Here are some numbered points:
[ 1.53 -0.5  -0.52 -0.14 -2.65  1.78  1.55  0.18  0.2   1.02 -0.62 -0.44 -0.6  -1.54 -0.42  0.71 -0.41  0.59 -0.41 -0.04  0.49 -0.36  0.33  0.28  0.62 -0.36  1.06  0.78 -0.7   0.66  0.3   0.18  1.29  0.42  0.78 -1.19 -0.04  0.41  1.25 -0.08 -0.93  0.79 -0.85] 0
[ 0.14 -0.4  -0.42  0.48  0.12 -0.09 -0.33  0.44 -0.31  0.9  -0.28 -0.39  0.83 -0.16  0.93  1.15  0.56 -0.9   0.65  0.98  1.18 -0.14 -1.43  0.04  0.9   0.49  0.5  -0.05  0.47 -0.07 -1.31  0.06 -0.37  0.17  1.68 -0.02  0.16 -0.05 -0.59 -1.42  0.95 -0.49 -0.22] 1
[-0.43  0.26 -0.23 -0.45  0.31  0.21 -0.17  1.38  0.39  1.57 -1.69  0.07  1.42 -0.99  0.28  1.02  1.28 -0.48  0.89  0.07  0.13  0.08  0.28 -0.83  0.17  0.15  0.88 -0.18 -0.5  -0.23  1.09  0.7  -0.06 -1.45 -0.36 -0.33 -0.7   0.47 -0.58 -0.07  0.36 -0.52 -0.72] 2
[ 0.28  0.25 -2.23  0.06 -0.48 -0.76  0.74  2.35  0.4  -0.47 -1.1  -0.48  0.76  0.36  0.96  1.86  1.32 -0.28  0.28  0.47  0.46  0.35 -0.27  0.22  0.03  0.08  1.39  1.47  0.62 -0.53  0.96 -0.7  -1.84 -1.67  0.23  0.2  -1.23  0.   -0.75  0.27  0.   -0.23 -0.04] 3
[ 0.18  0.06  0.72  0.43 -2.08 -1.11  1.55 -0.7  -0.23  1.25  0.15 -0.92 -1.04 -2.6   0.88  0.87 -0.19  1.31  0.47  0.25 -0.81  0.83  0.21  0.98  0.33  0.72 -1.35  0.65 -0.17 -0.33  0.13 -0.04  0.31 -0.41  0.57 -0.19 -0.4  -1.32  0.48  0.69  1.37 -0.05 -0.35] 4
[-0.46 -0.26 -1.44  0.57 -1.06 -1.38  0.53  2.   -0.52 -0.06  0.1  -1.62 -0.19 -0.84  0.2  -0.91  0.77  0.7  -0.35 -0.5  -0.12  0.91 -0.68 -0.71 -1.73  1.14  2.5   0.26 -0.1  -1.11 -1.44  0.62 -0.17  0.68  0.48  0.95 -0.45  0.42 -0.22  0.43 -0.42 -0.74 -1.63] 5
[-0.81  0.23 -0.15  0.81  1.14  0.85  0.24  0.57 -0.9  -0.01  0.51  0.46 -0.3  -0.88 -0.65 -0.28 -1.44 -1.33  0.23  1.33  0.48 -1.64 -0.26 -0.58 -0.29  0.93 -0.46 -0.23 -0.08  1.77  0.4  -0.8  -0.35  0.52  0.25 -0.74 -0.4   0.38 -0.45 -1.86  0.66  0.07  0.35] 6
[ 0.78 -0.92 -0.85  0.02 -0.73 -1.24 -0.03 -0.11  0.67 -0.42  0.36 -1.09  0.64 -0.32  0.49  1.73  0.59  1.21 -1.41  1.45  0.41  1.06 -0.42 -0.03 -0.25 -0.26  0.17  0.45  0.45 -0.23 -0.82  1.09 -1.51 -1.2   0.12 -0.05 -0.83 -0.17 -0.7   1.07 -0.32 -0.84  0.48] 7
[-1.17 -0.71 -0.65 -0.58  2.43 -0.17 -0.49  0.46 -1.5   0.99  1.24  0.26 -0.7   0.84  0.8  -0.81  1.08 -1.11 -0.22 -0.3   0.37  0.24 -0.43  1.57  1.53 -0.4   0.47 -2.04  1.18 -0.49 -2.31 -0.46 -0.26 -0.23  0.48  1.38  0.72 -0.91  0.57  0.26  1.62  1.03 -0.71] 8
[ 0.82  0.51  0.44  0.04  0.08 -0.07 -0.16 -0.72  1.03  0.76 -0.88 -0.86 -0.1  -0.8   2.09  0.2  -0.34  0.39  0.09  0.13  0.08  0.12  0.    0.44  0.38  0.74  0.24  0.59 -0.1  -0.14  0.29  0.29 -0.03 -1.11  0.51 -1.07 -0.83  0.79 -0.69  0.35  0.82  0.03 -0.08] 9
[ 0.84  0.06 -0.13  1.2  -0.4  -0.62  0.85 -0.36  2.92  1.26 -1.12 -1.33  0.28 -0.12  3.12  0.41  0.42  1.16  2.24 -1.62  0.6  -1.26 -0.63  2.04  0.07  1.56 -1.24  0.85  0.31 -0.76 -0.96  0.84  0.62 -1.68  0.6  -1.22 -0.57  2.59  0.72  3.59  1.85  0.99  0.7 ] 10
[-0.15 -0.57  0.04  0.25 -0.96 -1.32  0.6  -1.4  -0.52  0.41 -0.34  0.55  1.16  0.82 -0.2  -0.56 -0.76 -0.63  0.89 -0.11 -0.16 -0.1   0.19 -0.28  0.61 -0.35  1.2  -0.81 -0.27  1.73  0.81 -0.26 -1.   -0.17  0.58 -0.42 -0.99 -0.46  0.14  0.21  0.25  0.24  0.19] 11
[ 1.12 -1.24 -0.14  0.37 -0.55  0.66 -0.19 -0.54  0.85 -0.89  0.17  1.11 -1.97  0.28 -0.25  0.01  0.39  0.11  0.01  0.55  0.01 -0.52 -0.58  1.76 -0.71  1.65  1.71  2.01 -0.47  1.16 -1.06  0.94  1.23  0.64  1.64 -0.48  0.2  -0.94  0.79 -0.65  0.88 -0.99  0.49] 12
[-0.31 -0.16 -0.73 -0.13 -0.46  0.45  0.7   0.28 -0.17  0.05  0.59 -0.47 -0.41 -0.63  0.53 -0.54 -0.38  0.84  0.55  0.66  0.12 -0.05  0.04  0.99  0.13  0.71  0.11  0.29  0.18  0.41 -0.57  0.01 -0.24 -0.41  1.73  1.2  -0.92 -0.68  1.15  0.43  1.41 -0.2  -1.29] 13
[-0.21 -0.46  0.13  0.11  0.54  0.49 -0.04 -0.08  0.21  0.42 -0.59  0.26 -0.06  0.5  -0.49 -0.07  0.49 -0.06  0.11  0.48 -0.11  0.33  0.44 -0.07 -0.12 -0.34 -1.07  1.21 -0.16 -0.03  0.24 -0.72 -0.41  0.4  -0.87 -0.38  0.21  0.36 -0.56 -1.23  0.08 -0.68 -0.2 ] 14
[-0.06 -0.11  0.52 -1.16  0.25 -1.08 -0.43  0.75  0.52 -0.63 -0.38 -0.16  0.3   1.16  0.62 -0.2  -0.27  1.17 -0.41  0.91 -0.53  0.02 -1.    0.72 -0.6   0.13  0.34 -0.59 -0.74 -0.63  0.42  0.43  0.45 -1.67 -0.49  1.15 -0.07 -0.82 -0.41  0.65 -1.82 -0.55  0.29] 15
[-0.54 -1.73  0.   -2.08  0.51 -0.58 -1.96 -1.13  0.43  0.33  0.06 -0.29  0.35  0.87 -0.31 -0.22  0.82  0.41  0.57  0.09 -0.87  1.85 -0.91 -0.23 -0.6  -0.11 -0.59 -1.63  0.4  -0.08  0.29  1.22 -0.23  0.74 -0.61  1.05 -1.39 -0.72  0.72  0.77  2.77 -0.5  -0.36] 16
[-0.18  0.47 -0.18 -0.28  1.58 -0.32 -0.78  0.65  0.14 -0.78  0.37 -0.72  0.42  0.59  1.06 -0.18  0.25  1.02 -0.21  0.51 -0.49  0.49 -0.32  0.87 -0.31 -0.65 -2.19  0.76  0.1  -0.74  0.81 -0.28 -0.6   0.83 -1.2  -0.53  0.03 -0.05 -0.22 -0.31  0.64 -0.89  0.69] 17
[-1.34  0.69 -1.47 -0.04 -0.08 -0.54 -0.15  0.1  -0.66 -0.63 -0.83 -1.2   0.28 -0.45  0.36 -0.81  1.81  0.29  0.33 -0.07 -1.65 -0.03  0.33  1.61  0.53 -1.26 -0.28 -0.61  0.69 -0.03 -0.95 -1.64 -1.37  0.72 -0.63  1.56  0.66  0.41 -0.58 -0.25 -0.31 -1.03  0.69] 18
[-0.64 -0.8   0.26 -0.21  1.31 -1.02 -0.32 -0.06  0.12 -1.05 -0.28  0.7  -0.14  1.46 -0.01  0.02  0.21 -0.84  0.17 -0.49  0.14  0.96 -0.28 -0.84 -0.07 -0.88 -0.38  0.67 -0.2  -0.69  0.09  0.45  0.03 -0.74 -0.76 -0.12 -0.01 -0.04 -0.17 -0.15 -0.75 -0.25 -0.67] 19
[ 0.33 -1.04 -1.16 -0.79 -1.14 -0.56  0.26  0.42 -0.85  0.2   0.82  0.46  0.42  0.22 -1.37  0.38  0.39 -0.01  1.4  -0.03 -0.34 -0.38  1.43  0.08  1.02  0.66 -0.38  0.17 -1.08  0.65 -1.12  0.74  0.73 -0.24  1.    0.33  1.1  -1.75  0.37  0.01 -1.06 -1.28 -0.65] 20
[-0.14 -1.66 -0.12 -1.47  0.1  -0.09  0.25 -4.61 -0.21 -0.66 -1.01 -0.16  0.49  0.3  -0.92 -2.23  1.33  2.19 -0.34  0.43 -0.76  3.2   1.05 -1.67 -0.78 -0.51 -1.07 -2.27 -0.75 -0.07  1.87 -2.   -2.31 -0.06  1.89  0.41  0.09 -2.45  0.54  0.96 -1.13  1.25  0.54] 21
[-0.38  0.01 -0.89  0.35  0.02 -0.17  0.26  1.18  0.1  -0.17 -0.49 -0.19  0.25  0.42  0.2   0.78  0.72 -0.44  0.22  0.74 -0.01  0.68 -0.18  0.12  0.12 -0.28  0.04 -0.23  0.37 -0.12  0.43  0.08 -1.04 -0.98  0.   -0.54 -1.05  0.28 -1.2   0.26 -0.12 -0.66 -0.48] 22
[-0.2  -0.28 -0.2   0.11 -0.54  0.1  -1.09  0.63  0.44  0.75  0.56 -0.12  0.48 -0.43 -0.1   0.84  0.7  -0.49 -0.39  1.23  0.02  0.5  -0.27  1.04 -0.39  0.56  0.07 -0.61  0.54  0.12 -0.41 -1.09 -0.34 -1.26  0.71  0.48  0.72 -1.29 -0.49 -0.82  0.24 -0.5  -0.12] 23
[-0.36  0.54  0.8   0.64  1.82  2.5  -1.35 -2.87  1.11  1.04 -0.35 -0.58  1.53  1.56  0.18 -1.31 -0.64 -1.6  -2.38 -1.9   1.27  0.68 -0.63 -1.08  0.82 -1.66  1.49 -1.3   1.43 -2.03 -2.89  0.04  0.77  1.67 -0.83  1.76  2.53  2.62  0.45 -1.45  2.12  2.77 -0.71] 24
[ 1.79 -3.42  0.31  1.58 -3.59  1.3  -0.07 -2.26  2.38  0.04 -1.18 -1.22 -0.39 -1.58 -1.56  0.57  0.15  1.46 -1.41  1.05  0.71  1.35  0.39  0.11  0.75  1.19  0.79  0.6   0.58  0.75  0.01 -0.06  1.06 -1.16  1.19 -0.91 -0.35  1.29  0.5   0.19  2.11  0.68 -1.82] 25
[-0.57  1.63 -1.04 -0.58 -0.08 -0.93  0.32  0.27  0.45 -0.37  0.59 -0.22  0.4   0.34  0.19  0.5  -0.25  0.23 -0.06 -1.23  1.07 -1.38  0.7  -0.68 -0.51 -1.77  1.2  -0.16 -1.11  0.35  0.22  0.39 -0.78  2.29 -1.7   0.51  0.95  0.96 -0.52  0.5  -2.26  0.72  0.39] 26
[-1.11  0.02  1.7  -1.73  1.69  2.3  -0.18 -0.29  0.15  0.23  0.62  1.32 -1.18  1.1  -1.26 -0.33 -1.13 -0.76  1.17  0.64  0.6   1.06 -1.1   0.69  0.19 -0.51  1.58 -1.22  0.69  0.75 -0.42 -0.57  0.51  0.15  0.97  1.98 -0.6   0.28  1.43  0.03  2.22  0.67 -1.14] 27
[-0.61 -0.69  0.59  1.53  1.27 -0.41 -0.17 -1.27  0.38  0.31 -0.55 -0.27  0.47  0.3   0.19  0.33 -0.27  0.97 -0.09  2.57 -0.82  1.17 -1.87  0.37  0.04 -1.67  0.64 -1.27 -1.09  0.13  0.83 -0.59 -1.24 -2.05 -0.75  1.07 -1.03  0.39 -1.09  0.04 -1.35  0.87  0.78] 28
Which three points above are nearest to each new point by angle, seen from the average point of the numbered points? Their numbers follow each, nearest first.
[ 0.04 -0.26  0.64 -0.43  0.21  0.35  0.43 -0.97 -0.19  0.33  0.19 -1.56  0.69 -1.03 -0.32  1.12 -0.6  -0.14 -1.16  0.6  -0.88 -0.01 -0.26 -0.63  0.05 -0.47 -0.51  0.06 -1.04  0.87  1.07  0.4   0.25  1.16 -1.04 -0.09 -0.21 -0.27  0.34  0.09 -0.27  0.38  1.43] >> 26 6 17
[ 0.82  0.47 -1.44 -1.7  -0.05 -1.22  1.83 -0.85 -1.3   0.49  0.21  0.34  1.45  0.25  1.96 -0.07  1.03 -0.72  1.39 -1.66  0.22  0.11  0.95 -1.71  1.44 -0.32  0.22 -2.29 -1.94 -0.76  0.33  0.26  0.35 -1.67  1.48  0.18 -0.48 -1.67 -0.36  1.43 -1.42 -0.35  0.07] >> 20 11 21
[-1.22 -1.64 -0.18 -0.07 -3.06  1.26  1.63  0.22  1.87  1.61 -2.74 -0.27 -0.25 -3.49  1.5   1.11  0.19  1.7  -0.72  1.25  1.34  0.09  0.92  1.11 -1.43  0.7  -1.15  2.29  0.08  1.    0.5  -1.31  0.91 -1.35  2.76 -1.23 -2.88  0.96 -1.45  1.66  1.6   1.   -2.21] >> 25 4 9
[-1.17  0.95 -0.09 -0.74 -0.04  0.59  0.62  0.05  0.45 -0.59 -0.01 -1.04  0.53  0.79 -0.17  0.75 -1.41 -0.31 -0.69 -2.09  0.69 -1.02  0.88 -0.26 -1.12 -1.53  0.93  0.22 -1.13 -0.46  0.03  0.76  0.14  2.99 -2.38  0.    0.92  1.58 -1.18  1.51 -2.69  1.45 -0.35] >> 26 24 19
[-0.46 -0.58  0.45 -0.81  0.72  0.17  0.09 -0.24  1.07  1.34  0.2   0.2  -0.73  0.28  0.25  0.17 -0.84 -0.59  0.04  0.29 -0.77  0.99 -0.71  0.91 -0.59 -1.26 -0.12 -0.91  0.09 -0.53 -0.81  0.54  0.48  0.31 -0.94  1.32 -0.21  0.23  0.23 -0.28  0.68  0.04 -0.19] >> 27 16 24
[-1.15  0.48 -0.76  1.26 -1.42  1.17  1.05 -1.66 -0.33  0.14 -1.86 -0.03 -0.19 -0.66 -0.69 -0.2  -1.02  0.03 -1.95  0.15  0.74 -0.23  0.1  -1.94 -0.04  0.94  2.76  0.6   0.74  0.91  1.28 -0.29 -1.61 -1.02  0.61 -0.45 -2.25  1.38 -1.04  2.2   0.93  2.36 -2.08] >> 25 11 0
[ 0.37 -0.49  0.77  0.7   0.18  0.01 -0.5  -0.18 -1.1  -0.04 -0.67 -1.62  0.69 -0.53 -0.41  1.9  -0.62  0.18  0.12  1.    0.35  0.06 -0.05  0.61 -0.08 -0.93 -1.36  0.32  0.03  0.43  0.62  0.43  0.32  0.84 -0.85 -0.64  0.07  0.18  0.03 -0.35 -0.05 -0.6   0.42] >> 17 14 6
[ 0.29 -0.34 -0.83 -1.45 -1.94 -0.37  0.76 -1.3   1.12 -0.51 -0.58 -0.34  1.31 -0.88  0.82  0.28  0.17  1.64  0.71 -0.34 -1.08 -1.25 -0.07  1.62 -0.31  0.01  1.4  -0.12 -0.29  0.1  -0.76  0.23  0.08 -0.17  0.08  0.78  0.58  0.69 -0.54  2.21 -0.39 -0.07  0.35] >> 10 26 15
[ 0.21 -0.39  0.7   1.3  -0.91  0.22  0.33 -0.79 -1.28 -1.11  0.77  1.75 -0.48  0.77 -1.3  -2.26 -0.94  0.34  2.07  0.15  1.34 -1.46 -0.36 -0.2   1.04  0.67  0.76 -0.15 -0.25  1.67  0.12 -0.01 -0.67  0.55  0.32  0.11 -0.77 -0.65  1.03  0.23 -0.66  0.04  0.55] >> 11 6 20
[ 0.91 -0.12 -0.31 -0.27 -0.86 -0.47 -0.56  0.35 -0.57 -1.28 -1.83 -0.03 -1.04  1.02  1.34  1.33  1.73  0.89  0.74  1.91  0.93  2.08  1.05 -0.56 -0.38 -0.7  -0.91  0.35 -0.4  -0.92  0.18  1.95  0.89 -0.04 -2.17 -0.94  0.34  0.1  -0.03  0.08  0.96 -2.32 -0.02] >> 17 19 14
[-0.25 -0.02  0.32  0.64  1.27 -0.27 -0.34 -0.2  -0.27 -0.28 -0.32 -0.31  0.4  -0.04  1.   -0.32 -0.05 -0.1   0.56  0.23 -0.5  -0.33 -0.06 -0.83 -0.28 -0.1  -1.53  0.65  0.12 -0.73  0.76 -0.19 -1.09 -0.09 -0.53 -0.34 -0.12  0.12  0.06 -0.28  0.04 -1.2  -0.08] >> 17 14 19
[ 0.18  0.1  -0.66 -0.18 -0.78  0.19 -0.12  1.53  0.52  0.93 -0.98  0.16  0.98 -0.39  0.57  1.27  1.43 -0.44  0.09  0.98  0.39  0.64 -0.34  0.83 -0.04 -0.25  0.21  0.63  0.98  0.29  0.67  0.34 -0.55 -0.64  0.07  0.54 -0.23 -0.44 -0.92  0.23 -0.46 -0.81 -0.1 ] >> 3 22 2
[-1.    0.6   0.28  0.33  1.19  0.11  0.29  1.69 -1.67  0.85  2.67 -0.15 -0.14 -0.85 -2.82  1.37 -2.9  -1.85 -2.52  2.12 -0.12 -1.45 -0.24 -1.12  1.33  1.28 -0.1   0.87  0.58  1.74  1.61  1.87  1.8   0.79 -1.35 -0.8  -0.96  0.98  0.38 -3.45 -0.11  1.54 -1.28] >> 6 14 0
[ 0.48  0.54 -1.57  0.71 -2.71 -0.82  0.24  1.61  1.2   1.04 -2.24  0.1   1.06  0.26 -0.31  1.15  1.05 -0.28  1.29 -0.61  0.43  0.06  0.83  1.24  1.06 -0.24  1.27  0.94 -0.49 -0.22 -0.67 -0.47  0.64 -0.72  1.42 -0.15  0.45  0.13 -0.01 -0.7   0.46  0.08 -0.87] >> 3 0 2
[ 0.69  1.24  0.42  0.23  1.29 -1.24  0.19  1.95 -1.81  1.09 -0.62 -0.52  0.46  0.02  0.98 -0.06  0.15  0.06  0.55 -0.38  0.7  -0.79  0.33 -1.11 -0.09 -0.12 -1.51  0.62  1.01  0.55 -0.62 -0.28  1.06 -0.39 -0.6  -0.59 -0.21 -0.83 -0.1  -0.45  1.84 -1.24  0.25] >> 17 6 14
[-0.11 -0.04  0.61 -0.38 -0.66 -0.5  -0.34  0.79  0.74  0.88 -0.53 -0.08  0.57 -0.35  0.33  0.59  0.87  0.69  0.23  0.42  0.61  0.52 -0.22  0.13 -0.23  0.    0.2   0.62  0.11  0.47  0.37  0.43 -0.55 -0.69  0.13  0.3  -0.38  0.57 -1.11  0.96  0.02 -0.6  -0.56] >> 2 22 3
[-0.63  1.56  0.62 -1.86 -0.98  0.05 -0.59  1.84 -0.4  -1.7   0.35  2.59 -0.14  1.8  -1.23 -0.64 -0.43 -0.5   0.03  0.01  0.24 -1.12 -0.67  0.22  0.66  1.15 -1.02  1.01 -0.45  0.69 -0.1   0.07  1.51  0.68 -1.22  0.3  -2.16  1.48  0.94 -0.99 -0.07 -2.02  1.42] >> 6 14 19
[-0.51  2.09 -0.32 -0.46  0.1  -0.27 -0.49 -2.17 -0.8   1.17 -2.04  2.87  1.33  1.09 -4.12 -0.6  -2.96  0.34 -2.19 -0.87 -1.21  0.96  0.58 -1.62 -2.71 -1.61  1.5  -0.42 -0.27  0.17  0.41 -0.78  0.17 -0.42  0.75  0.71  2.07  1.46  1.52 -3.72 -2.    0.43  1.15] >> 24 26 14
[ 0.15 -0.01  0.85  1.24 -0.38  0.41 -0.59 -1.49  0.54 -0.16 -0.93  0.95  0.07 -0.98 -1.47 -1.83  0.19 -0.57 -1.41  0.38  0.02  1.84 -0.2  -1.09 -1.12  0.72  0.01 -0.07 -0.15 -0.43  0.65  0.09  1.33 -1.19  1.81 -0.39 -0.23 -0.06  0.78 -2.07 -0.2   1.31 -0.45] >> 25 21 24
[ 0.5  -0.49 -0.25  0.29 -0.43 -1.48 -0.66  1.08 -0.14 -0.4  -0.54  0.    0.74 -0.52 -0.56  0.23 -0.07  0.46 -1.65  0.39  0.21  0.81 -0.28 -1.13  0.28  0.67 -1.05  0.79 -0.74 -0.55 -0.31  2.31  0.61  0.06 -1.74 -0.12  0.4   1.42  0.7  -1.16  0.28 -0.58  0.16] >> 19 17 14
[-0.14 -0.46 -1.19 -0.67 -0.24 -0.4  -0.45  0.74  0.5  -0.36 -0.49  0.06  0.29  0.56 -0.17  0.09  1.32  0.21  1.05  0.54  0.39  0.5  -0.19  0.64 -0.33 -0.29  0.14  0.66 -0.03 -0.02  0.38 -0.32 -0.5  -0.81 -0.3   0.28  0.28 -0.14 -0.06  0.46  0.59 -0.54 -0.38] >> 3 22 2
[-0.23 -0.6  -0.38  1.01 -0.16 -0.41  0.23 -2.02  0.42 -0.87 -0.02  0.8   1.7   1.06  0.56 -0.67  0.13  0.64  0.13  0.76 -1.44  1.58  1.59 -0.95 -0.46 -0.56 -0.81 -1.81 -0.32 -0.65  0.82 -1.34 -1.8  -0.53  1.14  0.28 -0.4  -1.14  0.21  0.77 -1.26 -0.45 -0.48] >> 21 11 28
[ 0.63  0.61 -1.59 -0.06 -0.26  1.71  1.32  0.42 -2.23  1.15  0.18  0.43 -1.29 -2.09  1.34 -0.42  1.69  1.52 -0.68  0.2  -0.16  0.01 -0.37  2.03 -0.17  1.29 -0.46  0.74  0.57  0.41 -0.33 -1.37 -1.24 -0.31  2.03  1.05 -0.58 -2.19  1.88 -0.02  0.44 -0.15 -0.2 ] >> 13 4 12
[ 0.15 -0.86 -1.01  0.05 -0.93 -0.27 -0.56  0.42  0.39 -1.6  -0.15 -0.93  0.27  1.7  -0.69 -1.46  0.05 -1.06  0.54 -1.05  1.34 -1.08  0.79 -0.39  1.21  0.8   0.83  0.35  0.21  0.24  0.64 -0.59 -0.65  1.94 -0.98 -1.49  0.36  0.35 -0.19  0.46  0.5  -0.6   0.72] >> 26 11 14
[-0.42  1.3  -0.88  1.38 -0.39 -0.38  0.49  0.92 -0.92  0.39 -1.63  2.02 -1.12 -0.45 -2.28 -0.14 -1.14 -0.26 -1.59 -1.82 -0.51  0.78  2.25 -1.71  0.35  0.28 -0.13 -1.05  0.93  0.05  0.03 -0.2   2.32 -2.5   2.83 -0.42 -0.47 -1.13 -0.27 -1.43 -0.14  0.57  0.32] >> 20 6 0
[ 0.13  1.72 -0.43 -0.77  0.08 -0.34  0.38  0.01  0.54 -0.28  1.08 -0.28  0.6   1.31 -0.02  0.09 -1.06 -0.25 -0.87 -1.43  0.74 -1.46  0.39 -0.15 -1.45 -0.93  1.07 -0.24 -0.88 -1.15 -0.72  0.12 -0.02  2.1  -1.96  0.01  0.81  1.99 -0.58  1.34 -3.28  1.99  0.  ] >> 26 24 19
[ 0.15 -0.52  0.36  1.37 -0.29  0.34 -0.37 -0.38 -0.14  0.14 -0.02 -0.26 -0.67  1.63 -1.25  0.34 -0.62 -1.06 -0.88 -1.55 -0.35 -0.09 -0.2   0.22  0.85 -0.14  1.14 -0.26 -0.54  0.87  0.31 -0.4   0.54  1.48 -0.83  0.21  1.75 -0.11  0.32  0.5  -1.92  0.41  1.54] >> 26 24 11
[-1.14  1.24  0.75 -0.77 -0.3   1.2  -0.6   1.84  0.12 -1.9   1.73  2.09 -0.48  0.58 -1.52 -1.06 -0.84 -0.3   0.73 -0.12  0.51 -1.58 -1.55  1.28  1.65  0.34 -0.34  2.45 -0.82  0.55  0.79  0.22 -0.19  0.08 -0.62  0.43  0.49  1.43  1.01 -2.77 -0.62 -1.55  0.72] >> 6 14 12
[ 0.63 -0.68  0.7   0.45  1.07 -0.81  0.53 -0.27  0.34 -0.12 -0.58  0.46 -0.71  0.3  -0.86  0.68 -0.69  0.11  0.39  0.09 -0.37  0.12 -0.3  -0.35  0.04 -0.17  0.53 -0.96 -0.1  -0.09  0.54  0.27  0.15 -1.76 -1.27 -0.34 -0.37 -0.14 -1.1   1.03 -0.97  0.76  0.44] >> 28 15 19
[-0.54  0.1  -0.98  0.34  0.27 -0.74  0.41 -0.62  0.05  0.26 -1.15 -0.78  1.85  0.51 -1.33 -0.09 -0.67 -0.2  -0.69 -0.71 -0.73  1.96  1.79 -0.72 -0.25 -0.19 -0.4  -1.55  0.02  0.24  0.41 -0.14 -0.58  0.32 -0.41  1.65 -0.26  1.23  0.21 -0.52 -0.85  1.69 -0.47] >> 21 24 26
[-0.77 -0.23 -0.73 -0.85 -0.22 -0.27 -0.06 -0.03  0.43  0.51 -0.27 -0.62  1.51  0.25 -0.59  0.06  0.26 -0.87  0.17 -0.7  -0.16  0.61 -0.29 -0.96  0.11  0.03  0.39 -0.32  0.45 -0.41  0.8  -0.56 -0.17  1.09 -0.12  0.64 -0.09  0.56 -0.36 -0.12 -0.33  0.88 -0.91] >> 26 24 2
[ 0.64 -0.74  0.95 -0.81 -0.24  1.46  0.9  -1.39  0.67  0.93  0.4  -1.49 -0.56 -1.42  1.12  1.61  0.    0.88  0.04  0.04 -1.22  2.07 -0.06  1.41 -0.57 -0.33 -2.39 -0.3  -0.46 -1.33  0.35  0.07  1.24 -0.86  0.89  0.55  1.16 -1.04  0.96  0.48  0.13 -0.28  0.04] >> 4 21 0
[ 1.4   0.06  0.31  0.77 -0.52 -0.78  0.01  0.65  0.19  2.1  -3.01  1.03  0.89 -0.21 -2.56  0.31 -0.87 -3.46 -0.76 -2.36 -0.91  1.24  0.97 -2.46 -0.16  1.24 -0.58  0.81  1.03 -0.53  0.49 -1.87  1.42 -0.88  2.43 -1.58 -0.3  -0.02  0.27 -2.13  0.96  0.91 -0.54] >> 2 14 6
[ 1.53  0.91 -0.08 -1.01 -1.1  -0.93  0.27  0.67  0.14  1.23  1.57 -0.12  1.07  0.67 -0.11  0.73 -1.46  0.03 -0.29 -0.72 -1.34 -0.7   1.5   0.29 -0.87  0.27  1.7  -0.63 -0.5  -0.29 -0.64  0.93  0.35  0.39 -0.7   0.45  0.58 -0.29 -0.11  1.23  0.15  0.2   0.31] >> 26 20 15
[ 1.18  0.12 -1.16  1.47 -2.    0.85  0.39  1.85  0.44 -1.74  0.04  1.08 -1.45 -1.08 -0.01 -1.37  2.88  1.13  0.35  0.63  3.21 -1.79 -1.09 -0.97  0.12  0.98  2.42  2.12  1.    1.51 -1.62  1.35 -0.91 -0.44  0.87 -1.84 -0.02 -0.67  0.49  1.28 -0.99 -1.59 -1.26] >> 12 5 0
[ 0.64 -0.95 -0.45 -0.02 -0.5  -0.51  0.63 -0.14 -0.38  1.32  0.67  0.15 -0.69 -1.19  0.76  1.33  1.14  0.64  0.01  0.6  -0.85 -0.29  0.18  0.1   0.74  0.02 -0.77  0.3  -1.13  0.47  0.07 -0.46 -0.19 -1.24  1.85 -0.07  0.69 -1.41  0.11  1.27  0.89 -0.93  1.03] >> 4 20 23
[ 1.01 -1.65  0.46  0.81  1.11 -1.   -0.39 -0.26  0.5  -0.54  0.24  0.96 -0.83  1.65  0.43  2.25 -0.4  -0.11 -0.29  0.38 -0.84  0.81  0.08  0.29  0.78 -1.85  1.29 -0.59 -0.29 -0.57  1.24  0.91 -0.48 -1.65 -1.1  -1.14 -0.37 -0.86 -2.31  2.14 -1.18  1.13  0.78] >> 28 19 15
[ 0.22 -0.88  0.3   1.02 -0.07 -0.23  0.76  0.23 -1.73  0.17  1.33 -0.41 -1.07 -0.64  1.17 -0.47 -0.5  -0.14 -0.72  0.81  0.37 -0.94 -0.55 -1.36  0.42  0.47 -0.2   0.15  0.2   0.55 -1.07  1.31  0.25  0.36 -1.1   0.02  0.5  -0.93  0.91 -0.05  1.69  0.2   0.22] >> 6 4 8
[-1.45  0.12 -0.46  0.15  0.48  1.1   0.53 -0.23 -0.3  -0.25 -0.03 -0.91  0.86  0.23 -0.62 -0.44  0.64 -0.97  1.76  0.23 -0.33 -0.76 -0.2   0.48  1.03 -0.75 -0.01 -0.69  1.07  0.97  0.76 -1.62 -0.52  1.69  0.69 -0.13  0.95  0.47  0.55  0.06 -0.02  0.45  0.14] >> 18 6 11
[-0.8  -0.45  0.26  0.27  1.17 -0.26  0.33 -0.41 -0.62  0.47 -0.66 -0.76  0.18  0.27  0.47  1.04 -0.67  0.65 -0.2   0.41 -0.32  0.28  0.2   0.3  -0.45 -0.67  0.93 -1.06 -0.13 -0.2   0.47  1.45  0.1  -1.48 -0.56 -0.17 -1.19 -0.59 -1.23  1.96 -0.69  0.58 -0.22] >> 28 15 22
